In the data rows, 500 means zero.
Some points, one per row:
659,487,327,378,600,322,587,421,500,396,316,402,442,361,375,487,408,524,888,595,647,551,556,367,280,620,673,237,430,658,414,551
440,459,533,530,526,569,420,495,483,468,653,547,507,619,493,436,574,507,303,495,423,381,471,611,585,415,376,629,595,473,511,527
602,491,665,696,244,678,470,419,288,369,657,406,461,312,317,279,216,397,543,361,646,694,612,777,572,727,362,519,259,561,444,597
569,553,368,491,571,341,541,429,606,580,315,539,494,507,562,624,486,514,550,723,433,478,415,276,430,378,696,412,553,584,672,357
541,490,540,633,343,606,529,460,431,399,558,424,515,371,397,367,402,425,565,425,608,615,537,600,357,697,425,472,315,605,439,569
575,534,332,612,374,299,537,308,471,661,223,611,332,372,524,547,342,612,753,729,447,557,422,287,413,294,669,521,665,682,599,262
437,469,566,554,472,579,469,453,431,475,582,468,481,460,453,417,486,536,497,447,524,518,548,641,534,461,450,562,462,511,448,532
558,617,523,606,370,543,468,663,550,446,598,615,590,454,426,546,526,420,459,447,504,660,610,383,522,621,336,464,545,441,494,460
485,626,259,559,501,444,503,444,640,684,242,607,389,657,715,633,552,561,451,684,352,446,457,165,524,366,557,598,797,470,648,201
401,444,521,434,517,475,427,529,481,546,577,670,565,588,563,525,566,500,285,516,411,359,335,533,555,347,457,617,624,525,494,502
491,501,466,417,518,586,424,517,588,487,493,574,549,657,566,551,444,498,259,439,395,400,394,508,656,474,473,601,575,430,440,610
692,473,306,508,700,363,618,425,583,343,407,360,388,367,215,460,537,633,921,628,635,523,672,330,189,560,608,237,539,688,423,522
522,581,287,425,503,327,556,394,617,768,102,600,371,598,830,684,359,546,547,678,322,468,350,179,595,369,720,581,680,492,648,280
478,662,569,652,289,669,398,718,595,509,650,695,654,587,525,567,575,427,184,376,401,628,507,464,703,593,214,598,624,327,534,449
401,509,358,408,638,473,399,532,592,613,446,660,482,725,676,609,655,539,288,577,331,361,400,339,653,266,509,632,791,415,573,334
383,371,693,402,548,672,445,559,332,385,733,408,513,503,452,343,480,531,430,253,545,508,534,849,620,596,336,600,397,405,306,705
461,486,433,529,560,433,494,456,556,530,467,564,529,485,427,559,656,613,582,624,466,461,454,408,344,345,544,496,596,563,504,464
522,510,259,359,668,288,519,439,630,601,255,597,445,566,550,649,589,652,647,684,430,406,422,199,404,303,662,429,745,574,514,407
544,464,408,394,549,246,614,307,437,650,225,417,351,358,624,513,354,584,831,723,526,463,450,413,332,356,789,388,426,675,583,406
534,464,664,559,547,818,432,592,423,269,810,316,513,554,334,320,487,388,301,274,567,565,668,752,655,737,234,519,367,379,466,653
610,514,355,486,658,271,576,373,585,578,277,424,439,387,491,652,486,577,766,773,474,519,501,266,328,366,779,318,490,617,674,353
566,446,584,445,409,513,550,469,368,381,520,383,475,379,490,294,367,328,549,427,638,494,496,666,401,752,436,399,308,621,451,625
538,436,634,473,545,787,453,603,440,284,751,349,542,525,356,333,416,424,360,219,557,568,620,746,644,738,303,502,352,365,375,716
392,512,459,597,506,613,428,455,567,571,489,545,495,643,575,530,640,630,382,556,374,436,458,468,547,402,443,682,646,423,547,445
480,503,322,410,544,169,594,300,530,774,114,571,343,440,751,658,440,616,708,809,428,421,369,241,405,224,830,496,607,610,634,279
781,577,367,494,595,186,720,476,513,386,342,407,392,99,176,523,496,542,999,697,734,724,751,238,22,589,649,56,383,805,474,433
512,543,646,586,437,741,418,579,529,435,677,463,630,627,544,523,423,360,127,386,433,559,479,653,758,611,392,599,384,317,632,557
449,472,600,537,465,412,571,515,472,564,520,489,496,449,553,539,562,481,561,520,509,474,530,506,516,420,559,481,434,457,557,461
536,447,465,379,681,491,494,528,470,395,565,388,436,503,439,448,572,498,543,505,534,475,576,516,459,503,478,407,549,509,489,507
474,430,467,408,543,433,486,472,431,410,555,524,521,412,366,417,562,537,584,522,584,480,434,570,357,501,474,413,511,630,395,597
595,591,442,674,476,561,516,496,549,459,493,424,450,496,452,454,547,453,549,569,529,601,618,414,451,605,428,454,494,473,638,379
506,382,362,288,807,152,676,336,424,547,271,374,235,257,422,521,516,740,999,688,601,434,588,417,180,281,801,296,537,744,390,458
515,558,398,434,502,432,471,516,568,541,403,633,574,584,564,614,495,505,441,549,441,476,422,357,517,461,578,495,608,493,543,479
471,573,370,575,509,626,402,552,687,495,504,665,553,751,507,578,629,565,227,488,328,447,469,353,656,445,369,665,769,407,506,463
461,509,528,653,492,683,438,499,526,421,661,464,487,614,434,384,618,541,350,460,468,453,557,574,490,519,307,653,564,461,475,509
498,403,645,410,517,565,455,534,407,413,685,487,555,471,408,392,466,443,390,403,559,454,474,704,530,522,410,479,382,561,431,635
12 more points follow, each with its number after it:
616,487,582,448,533,605,440,609,415,213,729,407,608,411,252,367,533,355,505,337,659,606,609,657,438,766,373,330,329,534,376,714 0
410,506,371,542,592,448,493,409,586,627,385,530,427,588,565,545,637,679,536,648,396,403,435,377,429,300,553,611,686,517,561,388 1
462,434,652,477,422,673,511,530,291,409,639,311,442,403,460,268,369,444,579,254,629,602,601,806,523,748,382,525,335,478,314,650 2
501,533,326,440,509,390,442,497,629,602,328,707,524,634,611,677,528,537,400,627,357,432,360,271,539,343,593,527,729,504,573,405 3
426,465,628,577,527,460,527,555,527,548,579,537,503,548,526,572,660,524,455,495,498,401,539,531,555,351,498,554,510,415,543,427 4
606,508,432,636,692,494,588,334,659,545,433,322,387,504,456,590,619,641,628,738,469,513,673,362,447,293,664,484,501,465,800,357 5
545,506,564,686,239,607,434,444,375,481,586,523,479,416,422,374,258,431,443,423,522,633,515,674,644,580,395,601,430,534,490,502 6
347,580,549,538,371,444,457,626,576,665,490,727,613,625,705,625,615,443,315,467,399,420,375,406,580,407,488,614,620,382,505,418 7
508,552,385,638,679,443,537,325,697,659,330,445,373,636,585,689,621,673,490,773,355,436,555,272,532,192,695,563,613,422,818,236 8
459,544,332,294,447,367,451,548,549,673,254,721,589,558,736,656,415,433,346,605,403,477,257,292,586,414,629,487,628,489,544,435 9
648,587,523,381,315,359,538,591,414,497,381,565,624,292,493,571,245,335,635,471,585,709,410,447,421,742,589,286,311,626,441,558 10
699,352,406,586,690,199,603,266,439,387,444,409,303,207,41,490,513,816,999,772,633,578,693,456,195,176,743,271,522,828,495,462 11
Which of these numbered points is nearest to each point below, ignoring the 2 directions in which the first points spread most? Its number follows each.
610,502,525,657,251,556,467,417,360,473,516,505,467,372,422,393,256,430,553,471,546,660,513,618,604,582,454,550,413,584,501,492 > 6
431,511,346,527,598,394,543,333,573,608,303,514,381,514,558,581,626,718,639,721,416,439,441,346,369,276,655,564,683,565,577,395 > 1
428,506,392,528,596,459,531,395,541,540,417,476,410,522,512,512,624,669,642,614,426,439,516,427,346,379,610,544,592,531,529,448 > 1
440,476,499,570,552,602,494,448,526,431,582,398,461,566,459,424,581,641,512,490,509,488,556,596,451,484,457,571,524,473,494,532 > 1
641,438,465,261,704,295,550,523,373,278,515,368,537,236,250,435,489,416,849,551,729,567,575,506,204,628,594,103,320,723,418,642 > 0
715,459,465,572,663,515,638,349,433,332,424,111,287,321,315,337,393,518,948,552,702,622,775,524,322,656,596,295,301,598,549,457 > 8
688,441,451,612,772,428,650,308,551,416,449,133,325,362,285,475,552,649,882,718,649,590,806,450,284,420,691,278,316,572,710,408 > 5
435,513,613,520,413,422,554,601,445,504,524,529,566,437,524,520,583,421,552,435,582,503,513,531,442,544,492,432,398,494,447,532 > 7
579,615,559,442,266,493,468,633,445,489,495,605,694,407,550,576,235,313,420,348,502,660,412,503,582,718,484,413,336,513,456,576 > 10
449,537,506,510,465,312,554,566,530,585,418,596,527,462,587,614,588,500,600,576,537,432,451,379,385,422,563,455,515,496,492,456 > 7
459,491,445,394,531,382,590,422,395,584,346,422,325,387,545,444,443,576,779,541,551,517,514,472,391,489,582,480,525,601,407,430 > 2
393,517,426,440,473,425,538,462,443,631,362,536,367,503,642,510,420,591,638,512,476,489,450,442,465,435,535,599,600,512,414,405 > 2
591,481,449,309,481,410,529,537,438,431,436,429,573,327,457,482,317,339,644,487,651,629,477,509,384,706,594,244,277,600,414,617 > 9
411,589,458,519,442,572,354,533,636,682,436,711,607,776,743,693,514,459,56,568,247,429,289,344,767,321,474,715,700,321,702,363 > 3
443,566,468,448,453,594,384,597,598,534,511,691,632,698,607,613,510,429,159,421,322,460,353,444,670,461,414,641,668,386,518,490 > 3
407,456,584,587,470,752,470,482,447,422,686,376,524,575,429,376,576,545,370,383,509,506,550,701,513,602,374,622,460,408,468,605 > 1
519,433,532,550,545,500,512,478,447,347,610,405,519,395,285,403,590,567,658,500,599,511,591,613,323,538,478,414,401,594,437,605 > 1
362,526,601,608,466,484,456,588,584,627,576,660,521,677,648,616,701,520,280,499,371,378,471,487,691,270,450,700,656,310,567,410 > 4
391,575,541,666,290,711,419,523,568,618,553,606,580,703,693,516,518,450,95,456,342,420,376,519,681,496,351,774,570,392,591,456 > 6
371,513,389,402,466,404,537,456,473,695,295,589,358,533,708,529,467,605,589,551,427,468,416,412,506,389,555,617,696,507,436,371 > 2
446,460,632,454,418,648,526,531,352,460,566,397,434,451,530,359,348,487,548,304,559,563,562,714,538,684,397,588,392,448,353,563 > 2
509,397,699,482,501,629,435,564,373,308,785,444,571,441,343,322,470,388,378,318,625,487,553,798,521,639,361,467,285,521,387,726 > 3
602,610,411,641,500,545,536,487,571,487,467,428,434,510,470,494,544,472,571,603,506,584,611,354,456,561,494,438,523,480,658,373 > 8
Now 12 new points, numbered from 0 again:
593,488,538,699,272,556,473,409,362,486,501,493,435,412,407,394,268,442,563,468,523,630,539,633,586,536,432,587,403,543,491,477 0
548,625,483,580,376,529,454,638,597,573,521,704,570,545,514,615,591,462,375,513,414,596,512,340,560,511,353,523,649,405,520,394 1
486,511,388,475,555,513,504,470,631,515,387,539,506,604,517,570,503,563,473,539,435,487,489,398,548,471,532,526,594,466,491,507 2
137,488,667,463,401,835,230,663,476,665,699,759,633,902,830,522,581,491,0,213,199,340,248,718,999,375,209,999,775,127,372,539 3
493,562,536,528,330,716,460,519,513,553,458,484,504,655,718,498,319,371,213,359,426,576,473,544,789,688,397,654,486,346,538,476 4
438,500,551,531,514,308,573,496,507,649,417,576,485,484,618,627,598,533,602,624,476,401,501,397,505,286,600,510,540,489,598,363 5
477,549,512,367,342,591,373,616,467,534,515,632,660,545,649,517,348,285,195,382,471,550,316,561,693,681,424,529,460,409,433,572 6
762,462,532,514,687,317,640,490,485,325,536,341,409,223,192,493,534,553,999,581,657,650,784,435,249,542,602,166,330,647,538,487 7
698,456,528,412,589,478,596,498,406,207,590,248,526,239,166,353,375,425,837,412,772,633,674,617,257,777,538,146,173,646,409,728 8
486,415,596,427,524,489,455,535,441,451,620,519,561,463,437,446,513,463,414,442,501,415,415,621,497,449,466,509,465,549,440,574 9
574,584,541,506,485,369,503,586,506,573,457,622,505,493,559,648,494,455,513,568,427,579,496,359,563,448,544,470,560,472,653,380 10
353,344,731,428,568,763,447,577,326,380,809,331,499,536,453,315,470,501,349,191,545,491,573,921,681,620,289,651,380,376,276,708 11
The same question for these:
466,463,707,704,354,812,441,491,439,436,726,388,539,582,493,381,429,476,215,331,463,537,544,782,709,595,304,707,367,355,520,587 > 0
455,337,640,364,610,563,574,471,293,346,635,280,412,346,387,319,434,535,686,325,635,504,591,796,454,595,500,417,305,536,315,661 > 11
607,496,625,476,477,684,454,573,451,264,703,392,621,465,315,376,439,348,417,288,596,585,584,691,552,783,368,403,268,473,424,726 > 8
410,511,599,582,464,451,524,560,518,577,535,529,496,532,587,558,581,477,461,496,484,437,493,490,538,410,497,571,473,409,549,456 > 5
521,550,385,301,440,364,474,523,496,571,327,628,574,447,648,576,364,388,488,555,504,518,335,377,480,561,598,394,505,565,506,463 > 6
526,496,401,456,542,513,508,476,606,488,403,511,509,538,467,565,515,559,548,479,465,519,504,421,492,520,554,492,523,512,436,557 > 2
446,506,609,557,478,393,559,551,489,554,551,504,503,485,546,539,577,482,581,509,526,436,554,501,524,404,523,496,459,446,540,458 > 5
468,426,529,401,531,437,477,485,452,496,556,538,534,483,463,451,522,483,459,493,521,409,443,591,477,427,503,480,515,585,452,568 > 9
546,507,600,367,402,616,480,610,356,335,607,427,631,373,460,394,306,283,434,318,657,634,463,672,518,815,403,327,227,508,384,731 > 6
686,446,633,515,551,615,540,466,390,225,662,190,534,296,220,305,369,371,717,428,746,668,700,702,371,793,547,206,85,571,522,691 > 8
519,366,711,484,578,643,540,445,326,336,713,214,398,393,349,264,420,497,632,327,654,540,689,852,481,637,420,469,265,496,398,659 > 11
379,486,609,454,421,690,469,547,378,535,576,463,481,528,620,384,406,467,384,295,497,530,474,690,635,638,347,659,462,389,358,545 > 3
540,640,571,620,375,570,465,614,579,581,516,629,537,609,640,612,466,410,295,469,352,580,497,411,720,481,414,615,573,353,647,370 > 10
568,381,589,422,577,410,539,456,388,389,610,414,498,344,333,377,494,472,656,493,638,447,523,652,350,512,512,368,365,649,418,603 > 9
496,555,397,324,434,417,473,564,486,568,344,628,570,451,632,565,351,344,451,504,477,555,343,449,532,606,564,433,469,533,477,523 > 6
528,496,329,432,572,440,485,462,607,539,352,563,494,547,526,611,507,615,567,585,449,461,479,355,474,432,605,464,600,512,477,515 > 2
456,644,555,647,306,649,390,722,579,523,646,713,648,639,547,606,600,415,169,380,355,603,452,438,692,576,239,653,643,329,527,433 > 1
599,618,516,567,441,444,532,550,574,539,434,568,498,455,547,617,465,484,540,550,438,612,571,338,533,507,530,479,518,457,636,354 > 10
511,382,574,409,555,486,493,467,403,404,616,467,504,405,392,403,489,480,556,502,598,435,496,641,427,488,503,416,383,615,449,603 > 9
554,540,531,499,424,650,469,479,463,511,436,426,492,561,659,467,270,419,383,377,457,578,506,577,681,668,481,563,405,408,505,499 > 4
587,495,597,540,507,493,544,502,554,520,453,493,528,516,508,675,382,596,507,468,417,544,531,460,628,459,601,502,447,439,610,492 > 10
468,707,314,558,403,323,447,596,694,746,278,846,520,592,650,795,649,569,454,714,297,489,375,40,521,282,529,585,882,485,590,217 > 1
558,625,232,455,476,353,552,495,563,583,232,548,421,446,540,554,456,437,675,661,571,552,489,192,309,586,560,348,640,610,494,373 > 1
